[[ 20 -34  10   3   3  10 -21   9  17   2]
 [  8  33  -3  -9   2 -21  -2  -3   4   4]
 [  1  93   0  -6  -1 -61 -16 -19 -30   2]
 [  4   2   2  -4  -2  29  -5 -53   6   2]
 [-12  26  -2   7   0   4   8 -27   4   5]
 [-12  11 -15  -1   3  12 -13  -5  15  -3]
 [  9   3 -10  -2  -1 -10  -6 -23   4  -4]
 [ 10 -46   6  -3   1  13 -19   8  29  -1]]
=>
[[  8  33  -3  -9   2 -21  -2  -3   4   4]
 [  4   2   2  -4  -2  29  -5 -53   6   2]
 [-12  11 -15  -1   3  12 -13  -5  15  -3]
 [ 10 -46   6  -3   1  13 -19   8  29  -1]]

[[ -14  -12  -85  -22   57   -8   -7  -13]
 [  18  -15  -66  -40   49    3  -33  -16]
 [ -39   -8  -22  -10  -50   84   42   14]
 [  -9   16   98   21  -41  -25    2    8]
 [  19   33   55   45  -52  -34   19   27]
 [  43  -13  -64   23   71  -18   27  -12]
 [  -9   -3   29   56   53  -67   14  -13]
 [  28   16 -105   -8  -16  -11    5   18]
 [ -21   22    2  -46  -59    4  -61   16]]
=>
[[  18  -15  -66  -40   49    3  -33  -16]
 [  -9   16   98   21  -41  -25    2    8]
 [  43  -13  -64   23   71  -18   27  -12]
 [  28   16 -105   -8  -16  -11    5   18]]

[[-25  31 -35   4 -30  -8 -20 -20  22  -4 -11  -4   2 -24]
 [-35  81 -13 -40 -50 -51 -41 -20 -68  -3 -48   2  15 -37]
 [-57  58 -12  32 -14   3   2 -53  44  -1  28  -6  46 -14]]
=>
[[-35  81 -13 -40 -50 -51 -41 -20 -68  -3 -48   2  15 -37]]

[[ -24   62  -46  -28   52   95  -24  -41   88   83   28  -16  -59   41
   -29   44]
 [ -70   42   46  -20   -4  -82  -29  -70   67  -43   83  -53   20   91
   -47   44]
 [ -47  -36   53  -55   37   59  -94  -75  -31   15   -2  -21 -100  -58
     5  -22]
 [  56   99   24   85   16    2   37   47  -15  -61   83   15  -40   56
   -67   61]
 [  82  -99   18   64   55  -35   73   84  -82   69  -27   65  -78   14
   -49  -47]]
=>
[[-70  42  46 -20  -4 -82 -29 -70  67 -43  83 -53  20  91 -47  44]
 [ 56  99  24  85  16   2  37  47 -15 -61  83  15 -40  56 -67  61]]

[[ 86  54  -2 -42 -45 -28  -9  -2 -12 -10  10]
 [ 57   8 -57 -91 -76 -16  46  78  58  11 -18]
 [ -1  65  86  63   4 -40 -51 -31  -5  -3 -11]
 [-42 -20  -2  -7 -14 -10  18  56  65  39 -26]]
=>
[[ 57   8 -57 -91 -76 -16  46  78  58  11 -18]
 [-42 -20  -2  -7 -14 -10  18  56  65  39 -26]]

[[-88  38 -62  49]
 [ -2 -27  -6 -18]]
=>
[[ -2 -27  -6 -18]]

[[-33 -27  -8]
 [105  73  29]
 [ 89  61  33]
 [ 33  24   7]
 [-49 -33 -15]
 [ 50  43  14]
 [-19 -19  -2]
 [ 83  60  17]
 [ 55  35   5]
 [  4   5   1]]
=>
[[105  73  29]
 [ 33  24   7]
 [ 50  43  14]
 [ 83  60  17]
 [  4   5   1]]

[[ -9 -20   7   6   8   1  -1  14]
 [-92 -62 -32  45  24  34  67  52]
 [-80 -48 -22  37  34  21  36  50]]
=>
[[-92 -62 -32  45  24  34  67  52]]
---
[[  27  -96   95  -67]
 [  60 -101   40   77]
 [  56  -67  -42   79]
 [  21   48   42   62]]
=>
[[  60 -101   40   77]
 [  21   48   42   62]]

[[ 95  23   5  10 -59 -39   9  52  -3  14  -9 -34]
 [ 35   3  -6  15  11  16 -68 -24   4  42   6  21]]
=>
[[ 35   3  -6  15  11  16 -68 -24   4  42   6  21]]

[[  -5  -26   42   -9   -5    8]
 [   2  -56    6   44  -88   57]
 [ -81  -38   88   16  -38  -45]
 [   9  -31   87  -96   -9  -78]
 [   0  -74 -102  -99   58   61]
 [ -25  -47   96   10   72  -41]
 [  98   62  -17  -68  -10   44]
 [  71  -15   51   60  -87  -77]
 [  41  -98   53  -97   40   64]]
=>
[[  2 -56   6  44 -88  57]
 [  9 -31  87 -96  -9 -78]
 [-25 -47  96  10  72 -41]
 [ 71 -15  51  60 -87 -77]]

[[ -4  -1  71 -49  26 -11  32 -33  70  16  42  24 -12 -62]
 [ -9  17  77  52   3 -58 -41   6 -13 -24  69  31  13  52]]
=>
[[ -9  17  77  52   3 -58 -41   6 -13 -24  69  31  13  52]]

[[ 65  92 -35 -79]
 [-47  89  20 -58]]
=>
[[-47  89  20 -58]]

[[ 13   0  -3   3  -6  -8]
 [ 22  -1  -8  -5 -12 -18]
 [-41 -17  27  15  20  39]
 [ -8  -3   7   5   3   2]
 [-84 -32  55  36  33  61]]
=>
[[ 22  -1  -8  -5 -12 -18]
 [ -8  -3   7   5   3   2]]

[[ 33   4  85  -4 -11  25 -10  -2  23]
 [-23   4 -31  20 -14 -28  58 -28  36]]
=>
[[-23   4 -31  20 -14 -28  58 -28  36]]

[[ -3   5 -31  77  -6  -6   3  64   3   7]
 [  6  26  36  59  16  14  -7  -2 -21   0]]
=>
[[  6  26  36  59  16  14  -7  -2 -21   0]]

[[-14  44   7 -32  -9 -42  11 -88  19  27  38  16  -7  -6  11 -44]
 [ 26  33 -23 -54 -26 -42  15 -71 -20  26 -27  23  19  -8  15 -17]]
=>
[[ 26  33 -23 -54 -26 -42  15 -71 -20  26 -27  23  19  -8  15 -17]]
